In the rows, 128 means zero.
One turn moves each row of this set onto another row. After a few examples, where does it send each row asked below?
bigo: [100 100 137 120 145 136  90 102 110 148 133 106 106]
Mus: [121 131  96 114 119 134 152 146 167 110 149 126 125]
nal: [ 94 128 120 125 117 136 176 122 141 131 131 141 114]
luta: [116 116 130 120 125 104 125 150  85 157 108 150 124]
gar: [137 111 103 161 153 141 120 162 144 172 150 106 144]
tola: [126  95 112 135 173 162 120 136 149 121 105 104 118]
Vabav: [115 152 140 113 133 147 151 140  90 124 111 106 165]
mazu: [113 127 128 116 131 105 123 150  87 153 101 152 123]
Tuv: [100  93 140 123 143 130  90 105 109 138 138 120 108]
Muvin: [135 164 132 141 105 165 102 157 119 141 151  92 132]
Kuno: [119 117 139 116 129 104 122 149  93 164 101 146 127]
sekug: [138  95 117 122 172 158 122 140 147 123 105  97 125]
pubi: [121 153 135 115 129 150 154 147  85 116 116 111 158]
Nug: [133  88 111 131 170 162 128 138 143 119 111 102 122]
kemi: [140 118  97 141 149 134 115 167 141 174 147 102 157]
Mol: [127 163 133 113 138 145 156 151  85 125 125 107 152]
voku: [122 157 143 108 132 147 150 144  88 119 127 112 161]
Namup: [121 129 133 114 128  98 120 153  82 148 115 146 122]
zev: [101 143  96 134 100 123 144 146 154 130 154 136 134]
pon: [ 96 102 132 127 145 126  90 106 102 126 131 114 106]
kamu: [134 165 139 136 107 158  94 156 125 143 142  91 137]
pekod: [107 128  98 112 122 142 142 121 159 127 159 119  96]
pulo: [143 112  94 149 145 140 120 171 140 171 152 107 148]
fup: [143 112 105 146 153 143 124 166 147 169 155 108 155]
nup: [142 163 139 145 118 167 111 158 125 146 153  90 127]
Nomib: [112 114 115 115 117 126 156 128 152 149 149 144  94]
suv: [101  95 134 127 139 138  92 105 105 138 135 113 100]
kire: [ 97 142 132 133  91 138 148 128 148 119 145 137 120]
kovi: [134 172 129 140 113 164 103 159 125 150 146  95 129]
puvo: [128  85 120 142 173 150 122 138 144 115 108 108 124]

fup goes to kovi
gar goes to nup
pubi goes to luta
Where do these go?
kemi goes to kamu
Nomib goes to pekod

One turn moves each row of this set onto another row. After a few examples, where does it send each row asked below?
Mokur: [153 191 104 144 127 162  93 142 146 164 143 126]
talo: [190 156 121 121  87 146 102 104 136 135 129 173]
let: [178 166 108 167 140 166 131 103 107 117  88 140]
Mipo: [174 133 145 174 138 138 132 100 119 103 118 151]
duk: [162 138 140 130 128 144 113 145 158 162 165 122]
bepu: [133 177 106 151 111 138  84 133 143 130 149 127]
vegaz: [154 184 115 149 139 166 130 123 101  95 117 111]
Venut: [154 194  96 144 113 166 105 137 147 162 144 123]
Rotip: [199 126 125 153 156 173 137 140 106 127 108 122]
nized: [191 143 112 119 134 155 143 135 123  87 112 162]
rodek: [149 136 143 142 131 147 105 146 161 157 160 122]
vete: [178 157  95 169 125 141 124 127 169 164 137 152]
tepe: [136 158 117 123 147 139 103 162 116 146 139 151]
tob: [146 133 104 152 114 137  96 133 158 137 152 111]
fubit: [148 182 137 122 135 161 120 135 167 155 138 122]
rurud: [188 152 121 188 120 165 119 150  89 104 140 134]
nofe: [155 147 121 153 110 130 114 134 119 182 126 114]
Nen: [173 135 115  94  98 172 106 147 123 111 123 135]
bam: [196 148 119 155 165 178 149 137 145 111 144 132]
kaz: [200 184 159 170 145 156 130 131 111 120 130 154]
Rad: [187 147 116 182 126 169 116 153  86 105 136 143]
Ligus: [198 173 112 125 125 165 121 138 169 148 107 163]
Vurum: [147 130 102 140 115 137 107 132 163 127 158 118]
bodo: [186 163 119 126  85 195 115 155 145 114 138 155]
taz: [188 151 111 196 107 155 130 118 109 121 151 118]
fanu: [228 157 128 134 110 143 139 143 102 128 126 137]
Pivek: [160 133 161 131 113 170 125 160 156 133 125 165]
Zeteg: [207 157 146 129  75 156 115 132 150 125 141 140]
bafi: [191 150 109 164  91 186 156 136 123 114 109 143]
lefut: [196 127 123 156 160 181 140 146 112 123 117 127]
volit: [152 174 131 134 143 161 112 136 176 158 137 125]
vosok: [145 122 145 161 144 157 135 109 107 120 140 149]
lok: [175 168 106 160 144 164 129 108 101 113  90 130]
nel: [128 170 104 148 102 141  92 131 136 134 158 138]
Zota: [175 180 112 149 122 124 121 150 170 112 135 111]
pomot: [175 185 110 118 106 150  90 156 106 143 117 155]
Gog: [196 184 137 150 154 148 126 114  98 150 142 144]
resog: [185 138 145 171 139 133 128 106 121  95 120 152]
Tak: [165 143 134 107  92 176 117 113 129 148 105 149]
betu: [122 162 137 156 119 165 129 166 156 118 134 132]
Nopir: [197 182 164 173 139 164 131 138 109 117 126 149]
Subil: [165 166 115 141  77 131 102 140 140  95 113 129]
pebuf: [170 165 155 133 100 156 147 124  98 113  98 139]
tada: [175 108 122 150  80 146 114 139 136 148 119 131]
madu: [184 142 129 153 107 158 136 127 100 126 132 192]

bafi goes to pebuf
fubit goes to duk
Zeteg goes to Nen
Where do these go?
bepu goes to Mokur
tada goes to Subil
Rotip goes to resog
rurud goes to lok
bam goes to vosok
betu goes to nofe

One turn moves each row of this set onto another row. After a few examples, where does it send each row asked below?
kunud: [141 148  80 130 124 158 131 170 153 122  91 142 136]
gok: [103 130 119 121  82 115  88 103 133  97 119 122 119]
kon: [139 137  72 132 125 149 132 177 141 128 103 134 135]
Lur: [133  99 160 133 112 140  83 140 144  98 121 136 113]
Fug: [119 125  99  97  99 161 152 131 116 121 117 127 158]
nipuv: [108 145 169 126 119 125  92 120 112  98 135 148 106]
lumi: [ 89 187 131 123 118 137 120 131 106 121 133 160 105]
mitin: [150  97 150 137 112 135  96 136 128  89 121 117 126]
sedag: [144  91 147 142 117 146  91 140 139 102 125 122 110]
Dizo: [155  99  98 145 114 146 117 165 155 118 109 128 130]
bufet: [ 95 188 135 125 127 125 124 127 100 115 131 151 120]
rever: [141 105 159 132 112 153  90 144 139  92 128 127 103]
matup: [ 86 183 147 127 111 143 125 111 114 120 124 140 116]
tavi: [127 120  81 124 123 150 132 170 161 137 106 131 131]
Ditas: [150 106 153 137 115 152  82 139 137  98 131 147 111]
zizes: [154  92 101 134 115 134 113 160 142 111 100 132 144]
gef: [123 132  75 127 116 138 136 159 142 137  90 150 147]
kol: [157  99 110 134 119 156 108 171 151 106 110 121 123]
mufor: [109 203 124 135 122 138 133 131 115 118 101 132 115]
zok: [ 86 179 148 121 122 138 123 125 100 111 123 149 105]
vosem: [102 156 164 127 111 127 107 134 104  91 147 135 105]
Nol: [108 191  89 128 129 152 132 154 121 124 101 147 129]
kupa: [116 142 173 135 110 141 102 111 113  94 134 121 113]
zili: [108 109 119 129  63 139  97 131 135  95 112 122 138]
maf: [130 100 162 122 115 132  94 148 123  89 136 134 110]
kibeg: [133 139  83 136 121 156 140 171 151 132  99 128 147]
reb: [100 176  83 128 119 144 146 155 142 138 117 133 126]
Boki: [163 106 112 134 117 159 106 163 162 108 106 142 126]
Fudit: [114 147  99  90 119 136 143 103 114 122 123 126 140]
vibo: [108 150 169 127 112 143  96 125 117 100 140 146  93]
matuz: [110 132 171 130 122 141  93 121 112  99 133 133  97]
vef: [ 96 186  99 124 118 137 150 150 117 126 107 154 124]
Nogu: [131 146  74 136 114 142 147 169 144 129 100 144 137]
tobi: [154  87 134 141 114 149  96 153 134 125 109 152 128]
Ruko: [111 172 157 141 119 129  99 128  90  99 115 132 110]
goken: [117 149 163 136 121 145  84 123 105 101 140 151 106]
Mone: [116 107 109 117  72 162 129 145 127 107 112 125 157]
zav: [ 95 192 131 131 128 146 109 131  97 114 126 152 114]
Fuvo: [129 176  96 132 120 152 150 144 149 140  91 143 127]
Tavun: [ 88 194 124 130 114 132 134 137 113 115 137 134 114]
Sipeb: [142  83 120 122 120 144 106 167 152 113 116 132 122]
kofu: [107 185  92 129 127 141 148 151 119 132 114 140 140]
Vekel: [107 149 109 102 110 114 111  89 121 111 124 124 121]
gelu: [ 89 178  98 124 114 142 143 135 128 141 102 154 133]
lida: [151 118 101 135 116 157 131 156 159 144  95 152 134]
boduf: [146  96 117 137 112 156 108 165 163 115 102 126 133]
ronam: [105 181  82 126 124 140 138 157 119 135 115 154 126]
rabeg: [133 115 162 144 115 135  80 139 100 102 119 142 116]

vosem goes to maf
zizes goes to gef
zav goes to goken
Where do these go?
Mone goes to Fug
Dizo goes to Nogu
kon goes to ronam
kofu goes to bufet
mufor goes to Ruko

One turn moves each row of this set onto another row. After a few examples, where does it send each row asked below?
rutes: [108  85 185 108 120 175 147 118 146  94 157 100 161 166 136]
sisi: [135  95 118 125  91 148 136 163 131  99 119 119 164 171 175]
lovo: [160  71 143  93 137 147 126 101 124  95 131  84 121  99 156]
Vir: [149 124 153 171 118 170 148  89 150 111 118  99 181 132 156]
Puve: [139  75 136 148 115 188 140  93 153 117 101  92 136 100 144]
rebun: [141 103 162 107 119 144 128 123 176  84  89  75 119 127 123]
Revu: [136 122 145 130 112 140  89 144 139  77 133 111 177 156 128]
mudug: [126  81 123 108  97 143 154 155 142 112 124 138 172 157 152]
dutur: [142  88 122 117 119 163 139 146 118 110 129 119 167 179 184]
pap: [150  86 123 112  83 133 166  97 155 102 119  93 185 127 189]
duv: [141  99 128 115  81 172 143  98 159  78 122  65 163 187 165]
tasa: [151  91 127  91 135 151 101 118 121  92 147 110 138 125 192]
saken: [161  84 159  81 134 158 109  95 137 102 139  94 126 114 170]
fem: [151 117 172 163 123 165 150  95 164 101 104 101 163 116 144]
Nuz: [146  93 162  95 112 154 110 124 171  90  88  82 138 136 113]
makaz: [153  93 152  94 155 162 106  93 139  91 144  88 131 109 164]
Zudi: [138 123 171 141 112 149  97 115 137  88 160  94 142 132 121]
mani: [136  87 120 154  92 183 146 101 159 116  91  83 149 117 151]
rap: [144  89 158 114  93 147 149  75 154  85 129  84 159 194 159]
Silom: [ 97  99 158 104 104 171 152 142 168  87 141  97 119 132 166]
sol: [125  97 105 140  71 182 146 120 153 111 112  74 167 150 159]
dep: [134 112  93 105 110 145 151 102 164  81 133  87 156 136 200]
Votas: [148 108 160 118 121 155 130 133 158  82  87  71 126 131 113]
ref: [134 118 153 134 114 156  81 120 145  78 149  91 151 122 117]
Zolo: [119 129 109 125 122 159 147 101 165  92 134  95 123 149 193]
gab: [143  80 151 102 105 162 163 139 134 115 127 127 167 182 168]
fifi: [153  89 169  96 115 147 115 116 172  72  93  71 137 128 129]
zago: [136 119 123 141 127 170 155  95 142 118 135  97 200 156 171]
mosiz: [157  76 141 142  89 143 149  76 142 109 122 101 173 103 173]
Sare: [109  83  92 123 103 128 127  96 155  93 134 108 171 146 128]
ril: [155  80 161 154  88 151 135  86 140 102 133 108 158  94 153]
Lote: [153  82 150  85 119 161 122 133 158  83  78  81 138 165 153]
vepul: [124 102  97 123 117 147 132  95 147  88 144  97 202 162 140]
zin: [139 135 157 127 122 152  86 125 144  92 153 108 152 120 129]
kuv: [151 124 165 140 124 144 107 117 120  85 158  97 152 123 126]
lizif: [ 99  74 147  92 127 134 151 124 159  91 149 121 163 117 141]
pur: [127 103 128 114 103 168 154 157 139 117 135 130 146 160 183]
Gak: [148  74 148  92 149 147 116  88 133 104 142  92 125 107 152]
Vesi: [145  82 126 105 114 139 150 148 135 102 105 120 174 174 179]

Vir goes to mosiz
pap goes to sol
lizif goes to Silom
Where do these go?
tasa goes to Lote
vepul goes to dep
ref goes to makaz
pur goes to gab
Votas goes to kuv
Gak goes to rebun
Zolo goes to rap
Nuz goes to zin
dutur goes to Vesi
Puve goes to fem

One turn moves each row of this set onto another row. After a few examples, where does it send each row asked below?
dosog: [135 110 143 146 164  94 127 103 101 169 101  99 138 124 168 111 100 105
  92 108 126 144  51 176 132 101 136 161 132]
bog: [133  75  94 177 171 109 124  66 109 142 107  88 109 139 147 103 115 131
 140 144 105 230  50 129 141 123  84 136 125]
lisos: [113  74  98 167 145 111 107  78 102 137  99 105  91 121 115  82 136 110
 157 118 110 243  76 148 134 147 100 143 120]
miku: [138  99 107 161 114  77 133  59  68 144  84  92 115 116 134 107 162 144
 126  93 128 177 102 120 146 157 154 147 133]
kufez: [127  86 112 170 126  91 112  37 102 134  98 101  76 104 148  82 131 137
 144  82 103 211  85 139 132 139 117 104 125]
sefar: [180  97 155 165 165  92 123 145  83 152  91  96  69 105 131  82 112 125
 111 105 128 156  56 165 115 120 134 169 116]
Mires: [ 97 100 129 183 150  85 106 116 113 122  96  92 100 109 125  50 109 109
 156  91  93 193  93 131 151 115  87 121 116]
vomal: [131 103 150 142 128  87 163 107  98 125 116 128 105  93 173 122 105 146
 100 149 113 188  70 108 132 167 101 128 131]
Ranu: [115  87 121 185 151  95 144  93 106 129 101  63  96 127 127  77 127 158
 146 121  88 186  97 123 164  85  76 126 119]
didot: [ 79  95 132 187 138  86 135 119 115 106 109  87 115 119 141  79 117 127
 126 109  78 194  79 139 152 109  78 105 107]
gal: [ 81  81 113 171 147  92 140  96 115 120 111 101 115 120 133  77 123 115
  92 127  85 218  53 153 150 130  87 111 112]
Mif: [146 127 132 162 114  83 125 123 104 127 100  34  79 143 136 121 116 135
 127  93 119 128  93 141 156 139 122 144 129]
Tubo: [121  96 139 181 152 102 102 103  83 119  92 127 108 131 117  47 122 133
 163 118 103 197  85 111 115 122 110 122 135]
sapid: [164 122 161 175 144  96 125  81 112 159  83 110 102 164 121 109 129 120
 108 122 107 173  32 162 117 134 134 188 110]
povi: [ 93  73 136 145 132 114 131  92  93 111 135 118 111 126 135  86 102 151
 112 137  81 210  83 131 107 134  91 120 130]
fov: [144  95 148 144 117  89 143  79  60 128  86 108 102 128 137 127 136 133
 118  92 142 189  95 131 145 168 167 169 122]
Kuzum: [ 93  70 107 166 127 110 134  83  97 119 113 109 102 117 132 103 141 124
 121 128  95 245  62 154 127 145  98 120 112]
sebo: [121  93 145 129 166  86 126 108  87 146  97  81 116 138 158 101 103  90
  79  61 122 152  51 153 144 105 115 156 125]
razum: [132  96 149 136 117  98 131 130 109 126  92  35  84 157 120 133 140 141
 139  97 104 141  82 128 143 117 102 152 122]
mozi: [146 109 136 142 115  91 137 133 115 123 106  46 100 135 140 140 113 145
 123 120 111 129 102 147 124 141 130 139 133]
bude: [110  94 103 174 142  82 119  85  88 122 110  79  97 109 139  61 109 116
  85  91  80 190  51 132 131 105 105  97 125]
fad: [141 124 168 131  98  95 165  95 121 138  90 107  97  99 152 154 111 134
 110 134 121 177  66 123 130 135 134 136 124]
remot: [128 120 168 138 116 104 170 122 110 135 107  99  99 114 154 147 100 140
  96 152 132 177  54 124 151 139 106 141 125]
pinar: [147 113 147 171 128 100 123  68 106 168  96  85  97 159 142 124 137 123
  94 123 109 177  14 172 136 153 127 172 112]
noza: [144 100 155 162 162 104 126  89 130 159  82  91 103 183 135 123 132 122
 109 116 132 180  22 156 127 156  98 161 118]
mudez: [121 107 126 163 157  72 119  87  79 143 130  99 129 127 181  88  99 116
  78  82  87 147  59 157 139 116 108 159 121]
Bebof: [151 107 146 167 143 102 112 131  58 161 105 126  81  90 122  65 127 142
 139 108 126 169  69 129 123 100 112 173 122]
defe: [111  87 113 182 134  98 103  92  97 126  96  89  89 109 130  82 130 116
 183  86 104 219 101 136 140 124  99 131 114]
dokol: [142 125 115 160 113  81 126 121 109 126 117  45  86 132 125 113 112 148
 131 120  86 141  87 105 150 124  89 155 125]
kifig: [162  90 148 153 126  73 164  89  78 121  77  81  99 123 135 135 137 143
 119  95 118 176 108 128 146 145 163 171 111]
kag: [152  93 169 142 154 108 118 141  83 151  74 118  68 119 108  80 135 124
 128  94 152 170  47 135 124 118 121 156 122]
regum: [114 107 168 147 149  88 123 121  73 151 109  96 134 121 172  90 100 108
  88  94 113 133  61 164 142 115 135 154 131]
Bigen: [122  90 190 116 120 101 156 123 109 125 100 102  90 110 164 144 107 131
 107 115 117 183  57 120 120 150  99 128 121]
zer: [173  98 168 166 154 106 118 140  72 161  89  95  65 111 131  90 124 134
 150 120 136 169  56 147 140 127 122 185 116]
roker: [155 113 125 195 147 103 123  73 113 171 105 104  96 153 144 106 151 150
 119 144 116 182  30 164 122 155  93 159 121]
keme: [132  72 154 139 126  84 145  71  84 139  65  85 105 128 149 134 162 138
 125  71 139 182  82 134 147 152 152 140 117]

sebo goes to Bigen
bog goes to kufez
Where do these go?
Kuzum goes to lisos
sefar goes to mozi
regum goes to remot
roker goes to miku

